In the data rows, the value 500 means zero.
Each row has a hidden score. How much does it go up from the first row of each pair to the second? 15 means little or no change, 30 a big rise and 0 a big fall. The score is a weighted sum of the row's numbers plus the product of two more (or one squared), each taken from its middle value.
[506 632 368 547 365 372 624 667 480 531 611 626 585 421 402 543 600 693
 583 608]
[647 425 389 317 629 528 288 227 450 742 352 413 395 732 425 577 305 466
 411 378] >> 21
[601 705 362 499 576 440 348 508 540 559 532 740 488 664 325 564 598 670
 502 482]
[466 394 520 339 754 368 479 480 602 706 439 415 475 670 299 526 394 640
 493 410] >> 13
[586 555 544 714 436 518 365 346 686 307 576 556 380 333 645 400 570 519
 663 441]
[571 424 453 282 605 547 382 584 426 632 348 494 543 440 452 671 395 463
 450 499] >> 15
[501 358 477 374 351 532 633 451 384 531 482 351 613 397 642 741 398 502
 525 563]
[500 536 429 309 579 544 400 595 461 590 491 515 567 644 337 489 543 657
 529 385] >> 16
[472 288 756 466 706 535 463 579 535 525 304 347 396 387 609 546 389 238
 377 464]
[538 672 508 825 357 508 738 273 391 424 613 675 589 420 585 306 639 527
 607 777] >> 19
[447 365 607 423 436 492 489 420 631 548 452 335 386 582 499 468 396 514
 393 281]
[463 530 625 575 616 542 559 464 475 463 395 522 444 374 594 377 593 308
 508 559] >> 14
[502 713 417 472 567 502 479 568 550 535 518 552 565 445 548 544 584 541
 498 492]
[150 496 646 415 455 381 671 486 420 649 612 483 607 485 535 431 545 608
 483 410] >> 8
[454 585 553 517 384 569 575 595 587 283 576 458 434 441 562 473 486 564
 713 428]
[429 615 497 540 491 294 548 514 496 542 625 671 598 365 419 515 561 643
 480 668] >> 13
[570 401 676 606 652 390 484 355 493 504 402 410 352 552 610 409 322 313
 307 446]
[598 444 799 567 800 446 296 371 516 587 302 429 216 698 448 367 355 224
 242 332] >> 11
[569 553 484 624 319 620 557 564 540 314 536 580 486 343 672 497 508 421
 660 522]
[565 482 575 728 582 482 339 351 728 351 468 462 271 469 615 432 555 339
 580 415] >> 12
[434 634 600 516 434 520 412 610 485 541 541 518 528 452 593 438 506 531
 542 483]
[363 347 713 343 626 487 437 568 561 537 422 367 400 471 470 514 430 424
 352 255] >> 16
[517 341 486 562 369 456 518 443 786 393 500 310 276 324 745 594 476 444
 529 329]
[635 535 427 488 629 588 496 552 610 546 498 528 501 305 520 585 595 494
 624 474] >> 17
[477 642 333 429 360 547 592 617 313 455 611 593 735 457 373 537 582 586
 461 633]
[725 452 345 339 579 615 216 409 526 356 316 364 466 562 588 694 375 376
 479 468] >> 19
[574 582 375 505 476 502 509 538 443 462 484 593 560 516 439 498 670 530
 499 535]
[460 491 615 553 602 403 428 524 657 494 534 375 354 638 366 325 400 557
 386 333] >> 13
[306 442 628 652 369 354 587 269 542 474 568 498 399 499 635 330 514 399
 298 566]
[635 447 394 749 520 398 559 187 598 388 551 606 430 492 360 442 540 399
 602 713] >> 3
[376 376 627 540 472 475 551 486 636 466 535 395 386 488 652 440 461 382
 415 405]
[615 483 420 617 357 561 599 428 494 434 535 436 549 504 569 608 493 501
 687 582] >> 12
[470 489 460 324 652 556 270 596 450 603 433 559 468 449 422 611 497 568
 389 361]
[437 198 513 451 333 566 493 493 705 343 485 271 392 379 749 575 411 330
 417 420] >> 20
[648 401 588 512 793 505 354 274 514 571 345 379 339 683 315 401 403 313
 368 475]
[498 506 500 639 478 580 580 388 560 364 559 468 454 537 607 466 542 525
 765 461] >> 12
[393 347 628 364 525 489 332 637 669 540 336 366 359 277 723 622 397 314
 386 295]
[561 466 698 494 638 413 507 382 566 584 488 370 360 560 591 483 365 562
 364 361] >> 19
[613 418 372 628 597 479 463 476 423 461 463 532 487 631 402 473 556 366
 423 600]
[532 612 478 531 515 548 206 444 578 425 514 559 319 404 517 463 507 442
 329 519] >> 15
[501 501 605 599 342 400 527 484 503 415 611 516 458 574 658 400 378 630
 388 478]
[316 595 782 509 600 443 315 501 498 651 567 561 435 548 484 222 481 537
 416 360] >> 2
[373 710 485 380 457 458 507 615 518 604 647 618 593 586 299 385 549 652
 428 472]
[451 553 500 510 549 327 499 399 545 679 534 619 529 516 426 501 522 616
 498 529] >> 10
[584 479 309 480 420 316 627 494 424 619 509 521 661 425 422 694 462 685
 618 728]
[531 499 772 612 698 381 409 304 578 591 377 440 292 622 508 415 449 484
 346 356] >> 18
[449 593 430 165 381 669 558 789 318 666 497 539 786 378 447 581 522 570
 503 578]
[410 506 721 489 755 540 399 328 452 575 348 541 383 459 490 422 462 274
 462 560] >> 13
[561 196 442 507 442 374 452 511 817 331 407 308 408 525 521 651 387 343
 754 356]
[573 454 421 432 504 611 477 725 488 456 384 415 573 395 633 573 505 452
 834 489] >> 22
[531 527 521 555 514 471 597 451 510 439 459 402 434 537 577 518 445 460
 627 509]
[569 495 562 573 670 624 567 386 428 460 397 444 516 624 398 481 544 294
 528 609] >> 17
[510 617 586 614 648 672 442 588 516 387 615 659 478 367 718 453 440 474
 631 546]
[456 690 524 638 414 525 687 502 346 441 616 560 683 495 537 406 594 591
 649 718] >> 15
[308 361 686 451 584 541 641 583 487 512 492 511 510 424 617 361 515 376
 346 393]
[604 284 671 386 637 447 272 416 604 605 295 273 258 607 588 622 291 467
 425 225] >> 10
[570 561 282 482 413 520 599 459 550 394 591 500 487 608 315 552 430 567
 532 587]
[345 541 493 352 633 464 472 469 246 677 446 660 616 546 310 422 560 502
 364 675] >> 11
[633 587 330 611 407 526 457 554 479 329 588 532 529 442 482 516 544 470
 509 647]
[708 584 543 357 647 248 308 640 638 629 672 617 387 375 564 339 603 301
 532 587] >> 16
[479 261 453 375 245 505 694 400 476 496 451 249 531 521 627 695 402 481
 492 429]
[540 359 476 488 528 573 553 450 358 497 381 405 631 583 498 613 446 436
 643 579] >> 7
[410 363 541 471 386 475 525 552 718 495 442 330 441 340 704 522 566 466
 555 348]
[443 240 126 423 140 565 679 719 824 261 619 315 642 414 671 748 671 558
 905 380] >> 13
[499 458 677 578 579 432 541 391 449 527 448 445 427 523 549 411 436 414
 346 492]
[561 436 471 662 461 526 592 396 549 352 428 422 452 607 534 553 476 452
 674 496] >> 12
[345 812 489 437 540 571 485 720 284 658 717 731 791 408 479 278 660 764
 440 564]
[635 574 216 618 343 484 604 566 550 289 603 586 618 367 548 552 641 582
 659 632] >> 12
[551 483 696 590 607 390 493 420 474 533 469 444 355 641 526 368 365 458
 266 402]
[323 366 654 662 455 415 514 255 667 457 441 380 308 432 700 470 443 311
 266 453] >> 11
[571 566 372 451 392 540 470 522 430 452 506 534 513 550 500 528 570 556
 409 562]
[343 656 525 413 457 568 587 637 424 550 595 573 567 360 574 482 646 704
 740 520] >> 15
[605 477 387 438 485 517 352 541 411 432 451 499 485 482 496 551 508 474
 429 579]
[518 304 595 467 591 474 461 436 562 551 381 347 389 504 587 535 351 394
 436 365] >> 15
[662 479 379 529 489 554 352 386 604 471 491 454 453 503 494 596 338 430
 486 455]
[378 295 642 519 539 498 510 374 636 545 410 376 382 388 646 416 535 348
 492 284] >> 16
[379 675 464 396 506 631 231 743 498 528 502 647 637 301 458 446 714 610
 552 483]
[649 434 411 356 514 596 305 575 628 469 448 473 346 458 544 613 510 376
 454 350] >> 16
[511 489 434 701 565 211 311 369 756 479 402 512 243 545 457 559 553 505
 575 538]
[516 490 319 463 484 614 472 651 486 464 479 540 675 591 305 485 651 545
 518 489] >> 14
[453 525 559 544 523 508 529 443 594 422 442 472 520 511 514 435 564 430
 655 429]
[347 598 538 425 414 568 709 626 308 478 573 666 685 511 480 464 619 670
 665 520] >> 14
[574 363 404 380 609 571 290 525 559 527 330 436 413 502 482 612 509 355
 443 371]
[287 567 610 493 483 567 711 652 342 536 559 508 661 329 606 462 557 502
 448 539] >> 15
[495 602 489 829 631 271 469 411 801 443 624 655 288 478 397 366 561 515
 577 606]
[380 636 655 521 411 620 507 546 396 592 545 643 618 564 538 292 502 589
 639 451] >> 17
[480 285 611 479 473 486 503 441 497 468 396 340 386 536 601 511 343 298
 371 366]
[534 499 265 371 445 648 490 749 451 395 500 572 631 344 414 496 563 487
 655 517] >> 7
[496 722 431 515 433 494 582 630 311 442 681 653 732 470 365 424 588 673
 473 630]
[636 481 265 476 395 356 552 449 542 572 512 367 552 509 392 750 445 646
 612 590] >> 11
[495 550 472 538 583 492 189 539 569 504 512 503 370 471 531 462 498 356
 309 566]
[249 528 672 517 502 411 366 452 621 523 564 483 433 325 682 451 585 466
 401 527] >> 15
[417 579 531 424 622 502 510 490 320 593 512 651 585 516 451 497 606 526
 342 675]
[281 351 554 316 359 462 588 541 556 620 559 369 559 575 523 512 449 653
 523 237] >> 18
[501 517 443 457 517 447 550 313 343 548 534 471 598 641 369 486 476 515
 466 639]
[481 632 683 819 369 437 551 534 444 374 656 631 369 349 588 240 601 545
 314 646] >> 29
[428 576 652 509 584 566 540 506 506 473 458 543 520 426 648 361 545 371
 571 512]
[350 535 715 501 517 465 594 561 329 697 527 602 625 573 504 344 426 639
 381 597] >> 13
[424 627 531 509 478 449 531 486 689 498 535 466 476 239 515 481 513 435
 498 618]
[425 609 442 530 491 554 502 526 395 525 613 514 501 511 398 516 486 542
 397 599] >> 9
[555 460 383 386 505 529 513 466 384 524 522 546 581 522 453 654 412 452
 455 647]
[535 513 504 573 649 294 520 313 704 557 423 489 424 620 375 457 549 413
 587 507] >> 26
[720 389 355 380 464 570 273 411 654 459 465 336 303 673 411 682 299 457
 492 269]
[472 364 544 323 819 387 439 379 608 793 380 421 448 568 267 589 377 515
 548 431] >> 22
[385 552 533 430 784 398 393 506 390 652 463 604 544 913 196 350 442 576
 279 459]
[657 374 573 640 481 448 517 261 548 504 464 366 328 511 641 423 317 492
 294 523] >> 17
[592 459 377 418 503 560 366 519 556 473 467 467 379 606 496 614 397 542
 437 443]
[441 659 344 407 376 653 624 684 436 446 658 670 692 323 449 426 690 537
 543 580] >> 13
[579 379 419 276 625 514 497 432 325 681 281 350 559 645 360 744 359 514
 417 494]
[596 499 209 438 286 483 587 469 438 425 562 431 656 681 375 609 455 727
 604 498] >> 13
[499 489 419 508 543 276 632 313 341 645 494 502 579 500 395 645 440 487
 490 792]
[376 718 590 522 726 530 361 636 444 548 556 774 478 433 472 251 745 505
 413 601] >> 20
[393 646 388 496 423 543 531 802 375 435 610 679 640 571 422 438 679 716
 504 546]
[352 549 558 547 482 564 454 626 461 458 482 553 554 512 628 456 596 542
 653 548] >> 14
[362 465 543 563 421 524 651 584 551 415 606 413 519 405 628 405 532 477
 536 387]
[360 601 469 349 424 548 579 589 234 571 606 676 752 576 292 464 508 676
 480 592] >> 16
[634 380 332 454 657 450 499 525 397 504 356 460 522 546 287 623 341 437
 502 552]
[366 536 568 650 620 559 604 540 553 488 575 519 443 494 440 341 624 511
 623 479] >> 14
[405 594 413 476 523 485 521 386 443 605 548 610 581 608 413 526 479 510
 430 607]
[542 488 457 584 479 602 659 479 364 451 429 525 629 621 500 458 594 380
 688 590] >> 13
[553 527 462 552 618 478 501 339 348 604 469 561 513 741 257 435 452 396
 395 594]
[375 422 556 481 576 533 785 474 300 559 384 399 611 433 691 530 607 246
 503 489] >> 13
[386 597 539 318 753 472 191 560 481 740 426 609 399 492 474 583 504 552
 363 351]
[547 434 320 383 389 326 590 581 412 605 505 466 674 451 503 753 381 649
 666 619] >> 10
[288 314 590 369 672 465 424 364 624 657 363 343 368 504 612 547 401 447
 396 274]
[538 294 617 431 647 517 778 457 428 764 342 383 452 724 552 653 344 457
 186 390] >> 20
[531 450 396 552 477 339 435 503 645 545 552 528 422 490 411 595 533 619
 647 508]
[658 344 410 388 661 567 414 462 597 512 311 367 322 507 430 634 401 367
 452 439] >> 24
[526 609 345 521 359 568 512 784 438 390 645 638 665 420 425 437 651 641
 648 584]
[448 844 392 688 477 460 611 641 280 395 681 710 621 527 377 358 652 637
 455 816] >> 17
[567 508 465 621 275 609 724 338 477 383 548 470 605 652 567 555 386 680
 752 470]
[392 414 569 475 326 436 776 385 387 583 566 404 670 424 551 505 492 491
 435 598] >> 20
[613 534 397 679 459 332 493 468 749 455 646 585 399 411 459 507 482 682
 605 521]
[583 608 317 517 388 570 641 493 399 445 567 536 544 377 577 524 654 488
 466 683] >> 17
[592 433 536 489 625 527 489 286 475 585 339 435 560 576 590 642 357 372
 604 494]
[605 395 465 505 468 551 609 338 525 413 386 387 449 474 506 569 507 354
 640 521] >> 13
[526 456 464 236 719 519 268 633 454 731 377 475 473 384 451 593 469 416
 404 445]
[416 479 742 518 690 378 397 416 539 617 452 385 358 635 563 301 371 569
 320 317] >> 17
[426 718 452 687 428 247 553 559 638 472 744 657 483 448 380 351 622 695
 551 530]
[572 514 372 491 609 508 546 437 384 568 521 590 621 675 409 585 513 520
 448 579] >> 18
[556 420 479 557 447 548 620 444 416 414 438 504 663 602 503 524 507 497
 719 550]
[580 407 334 293 437 532 604 559 265 570 495 378 757 635 350 735 408 562
 486 577] >> 16
[491 572 420 546 404 292 807 422 384 539 619 599 659 509 415 542 628 629
 512 843]
[311 549 503 589 156 531 661 676 715 405 711 486 454 236 632 455 620 714
 558 380] >> 16
[571 504 401 515 334 605 605 578 423 400 509 480 579 480 541 566 532 612
 765 493]
[540 639 401 570 500 520 509 510 343 500 575 610 575 492 444 498 565 538
 497 669] >> 15
[536 567 500 448 627 454 309 488 512 560 466 582 405 400 494 532 490 526
 408 520]
[365 663 543 525 439 581 758 652 187 545 582 641 852 467 534 488 657 606
 683 746] >> 14
[591 425 573 487 533 364 529 377 673 533 538 395 414 715 422 437 260 674
 445 343]
[546 188 636 386 657 595 501 380 497 580 255 274 383 583 546 583 396 163
 329 332] >> 12
[395 466 431 526 103 515 832 661 418 389 614 470 706 387 673 543 611 620
 632 609]
[616 328 174 282 393 585 627 509 383 478 377 343 627 570 386 769 425 479
 603 516] >> 13
[639 336 452 520 435 628 649 432 516 507 481 393 557 576 563 642 359 522
 723 460]
[522 168 487 333 398 532 527 381 586 622 260 248 434 435 602 790 399 305
 519 416] >> 13
[443 605 521 280 540 605 253 889 433 606 464 681 630 268 461 468 623 565
 450 555]
[527 566 447 561 483 354 510 555 768 456 627 582 447 396 523 495 509 647
 580 450] >> 15
[548 440 694 498 538 468 658 393 406 588 512 418 485 760 458 470 246 623
 357 445]
[472 494 688 653 474 394 629 414 471 510 516 476 445 408 663 301 533 444
 340 490] >> 20
[575 666 309 626 443 586 688 546 351 345 662 660 719 551 294 377 689 579
 565 751]
[407 466 312 142 393 711 641 789 286 632 531 465 798 430 295 588 619 541
 581 510] >> 14
[618 574 393 734 166 560 556 505 527 243 639 515 569 366 662 528 459 554
 687 528]
[466 435 488 636 551 291 362 523 854 456 479 429 304 425 592 534 534 502
 648 294] >> 3
[767 387 277 542 427 597 425 505 573 354 425 487 419 646 348 663 527 377
 607 471]
[495 477 605 640 629 515 525 272 448 433 455 479 405 593 477 386 506 384
 610 529] >> 14
[453 479 424 380 539 415 484 372 495 595 465 488 501 704 343 539 509 494
 488 535]
[385 595 606 560 315 410 510 341 521 516 638 519 511 405 539 387 528 615
 484 524] >> 15
[529 465 301 280 351 567 564 475 326 575 450 420 692 455 484 600 545 640
 581 445]
[635 460 312 425 426 368 331 529 512 539 419 428 465 478 498 567 511 552
 504 613] >> 12
[533 441 613 552 456 428 347 601 583 418 436 402 399 479 665 511 409 565
 415 399]
[498 662 360 504 349 523 606 589 308 477 634 688 716 630 318 475 669 693
 508 631] >> 16
[560 510 380 626 458 483 568 551 583 366 527 573 522 551 440 504 561 475
 551 579]
[396 600 520 492 658 472 343 525 419 604 505 637 484 542 470 445 528 467
 383 560] >> 15
[427 377 502 410 341 485 650 490 506 556 503 429 600 390 598 574 461 594
 592 507]
[351 353 545 362 293 525 656 597 421 596 498 393 608 435 679 686 486 570
 478 479] >> 18
[460 565 443 313 467 474 483 605 428 539 517 634 631 492 496 559 504 722
 494 540]
[352 416 658 584 542 424 432 442 697 496 487 430 319 414 665 375 474 492
 395 267] >> 14
[397 355 478 499 279 434 677 655 404 505 533 455 628 337 631 584 501 568
 564 519]
[271 421 731 424 550 470 388 503 613 516 414 404 372 395 664 466 477 333
 378 329] >> 3
[413 313 518 359 466 553 657 320 521 549 442 312 486 458 628 561 439 412
 425 316]
[442 555 535 493 506 510 506 523 516 519 467 568 514 491 450 524 514 510
 580 519] >> 14
[622 484 344 452 454 551 379 548 437 433 506 463 541 561 401 528 565 572
 434 592]
[457 514 617 563 608 562 524 442 424 458 476 587 501 386 658 457 558 369
 516 619] >> 14
[517 728 379 500 395 570 648 677 380 411 678 669 660 482 388 455 665 675
 539 670]
[543 490 664 662 475 469 270 522 737 358 486 385 236 515 696 410 315 505
 331 304] >> 15
[391 659 430 343 597 528 664 587 265 708 555 605 709 565 237 400 551 638
 522 574]
[451 501 764 635 689 513 400 473 552 424 433 545 309 433 597 366 561 292
 525 426] >> 6
[436 348 579 401 444 417 599 569 410 589 450 392 560 673 528 515 345 572
 427 381]
[583 482 347 451 437 487 438 540 363 513 524 487 625 477 467 599 487 520
 442 596] >> 14
[508 463 456 272 650 468 344 386 497 682 368 416 479 634 472 591 343 570
 454 305]
[473 654 455 527 449 513 457 649 423 553 613 641 636 522 413 430 550 678
 484 563] >> 10
[530 502 582 539 541 596 421 526 439 447 388 521 549 559 624 562 458 494
 588 488]
[490 444 351 436 530 481 513 530 571 517 502 470 415 492 364 600 495 545
 484 367] >> 14
[606 553 380 473 532 504 431 594 472 471 495 536 548 385 478 563 633 440
 457 624]
[564 339 465 448 625 406 347 324 587 553 277 365 301 628 441 628 437 269
 425 402] >> 17
[427 662 594 741 529 265 537 516 641 443 607 704 437 450 449 302 571 565
 550 488]
[634 451 409 348 592 527 401 535 433 587 470 455 526 400 453 619 507 508
 533 492] >> 15
[454 443 529 411 258 522 531 487 590 458 609 431 504 312 682 515 544 518
 604 458]
[576 549 336 363 410 535 628 556 299 512 499 558 780 616 345 599 519 668
 568 572] >> 14
[520 480 590 551 609 496 395 410 616 454 368 485 373 490 547 527 532 409
 599 420]
[478 481 503 500 411 541 669 600 336 445 498 512 662 504 533 483 536 490
 704 605] >> 11
[314 452 478 164 684 561 340 651 330 819 403 552 684 571 355 607 561 636
 591 502]
[441 587 462 444 463 554 544 561 551 447 580 556 519 439 529 418 612 516
 519 454] >> 12
[582 506 654 462 492 530 466 552 617 464 548 451 455 527 612 456 323 646
 436 314]
[468 528 511 582 640 265 390 400 529 574 431 582 334 469 364 474 470 398
 475 680] >> 10
[542 437 520 609 586 463 541 552 776 471 445 395 387 462 445 522 487 410
 549 413]
[565 581 369 482 484 527 361 635 516 443 551 555 517 335 581 529 591 524
 424 612] >> 11
[577 596 254 443 233 542 600 634 370 394 681 602 751 515 436 578 600 838
 622 566]
[501 610 401 420 514 550 453 627 429 508 569 554 630 432 389 514 581 584
 457 551] >> 9
[597 419 378 291 584 501 397 442 458 659 341 395 497 650 348 666 476 571
 540 409]
[493 637 559 660 499 579 642 487 396 410 552 560 558 483 557 370 586 456
 665 635] >> 9
[478 517 345 378 577 541 352 603 557 481 463 547 489 434 444 505 510 467
 445 442]
[634 603 345 539 400 596 625 644 480 373 600 631 661 368 496 430 584 571
 591 621] >> 15
[512 476 530 637 468 525 600 309 494 467 456 494 473 659 525 519 484 444
 581 565]
[457 609 456 458 445 567 298 692 506 418 579 625 446 512 505 428 512 502
 391 463] >> 15
[487 649 361 572 506 416 649 705 538 490 627 597 569 362 387 412 776 663
 693 577]
[510 479 516 394 702 557 403 541 401 657 401 471 581 508 419 563 545 474
 449 532] >> 15
[369 571 468 557 613 316 486 444 587 542 536 524 392 476 421 468 534 564
 578 506]
[498 633 424 622 445 388 580 507 508 581 650 600 603 476 390 505 527 644
 537 690] >> 13
[556 421 663 651 505 382 462 385 643 481 389 477 317 708 545 408 426 580
 395 302]
[452 596 566 713 488 487 437 467 655 478 570 614 424 508 506 371 521 464
 604 480] >> 10
[610 360 334 453 348 434 619 575 446 585 544 473 480 535 261 672 459 575
 465 476]
[639 364 387 606 449 507 599 265 558 357 470 322 514 672 447 619 359 480
 609 494] >> 10
[438 541 640 664 574 519 488 330 429 489 485 527 489 454 596 473 553 359
 593 664]
[458 543 534 460 632 318 388 342 550 649 517 551 502 630 292 506 474 474
 430 531] >> 19
[588 655 372 613 339 487 453 513 358 312 598 592 526 388 487 428 619 522
 433 749]
[556 739 480 760 403 469 743 366 347 351 636 747 626 583 372 337 623 613
 672 770] >> 14
[476 561 337 541 395 581 478 775 460 396 550 593 565 450 556 477 682 502
 584 530]
[348 442 551 453 295 498 544 549 749 506 584 388 452 508 636 485 481 622
 563 273] >> 17
[473 603 424 370 556 579 505 709 250 572 513 601 629 426 474 564 614 467
 487 594]
[522 449 544 450 523 411 543 359 358 598 590 445 552 865 409 457 416 495
 337 430] >> 28
[610 507 308 451 341 543 377 638 526 432 473 439 412 560 495 534 521 603
 431 472]
[420 671 374 548 278 274 514 620 567 457 707 642 529 549 434 470 558 819
 613 542] >> 14
[536 513 405 472 560 456 591 302 294 683 486 555 614 565 363 524 474 500
 416 674]
[551 525 370 469 417 472 615 411 370 518 518 519 549 637 398 597 521 536
 442 605] >> 16
[490 613 623 688 522 462 500 491 681 409 548 528 370 541 532 441 486 407
 454 449]
[452 488 724 600 683 334 413 397 381 548 460 502 364 778 467 397 377 470
 269 453] >> 19
[466 617 510 726 441 592 674 524 374 379 554 649 654 444 575 391 713 470
 773 688]
[440 566 439 591 656 319 345 542 594 649 428 677 467 308 410 386 629 560
 623 575] >> 17
[676 461 315 495 347 539 466 534 413 426 518 454 557 486 504 603 507 534
 471 664]
[560 698 370 820 395 507 478 576 394 428 674 708 629 511 567 297 713 601
 540 751] >> 15
[491 389 605 649 561 595 351 419 766 395 388 414 246 510 671 513 516 299
 552 249]
[481 654 501 469 606 442 347 492 498 610 501 517 459 478 423 525 485 472
 292 485] >> 17
[571 466 331 544 424 580 351 498 575 339 525 537 450 486 487 484 552 490
 593 553]
[475 479 647 507 478 465 525 568 530 476 505 430 451 498 648 463 408 486
 381 339] >> 22
[627 343 511 575 543 533 437 328 572 523 310 318 330 565 586 645 396 318
 624 462]
[576 465 315 337 479 667 463 666 474 702 496 497 650 700 172 560 485 636
 517 451] >> 21
[601 483 494 497 409 586 402 683 515 371 413 527 507 362 667 578 488 512
 677 462]
[446 549 661 571 595 592 602 561 368 444 414 533 584 453 501 468 571 245
 558 598] >> 15
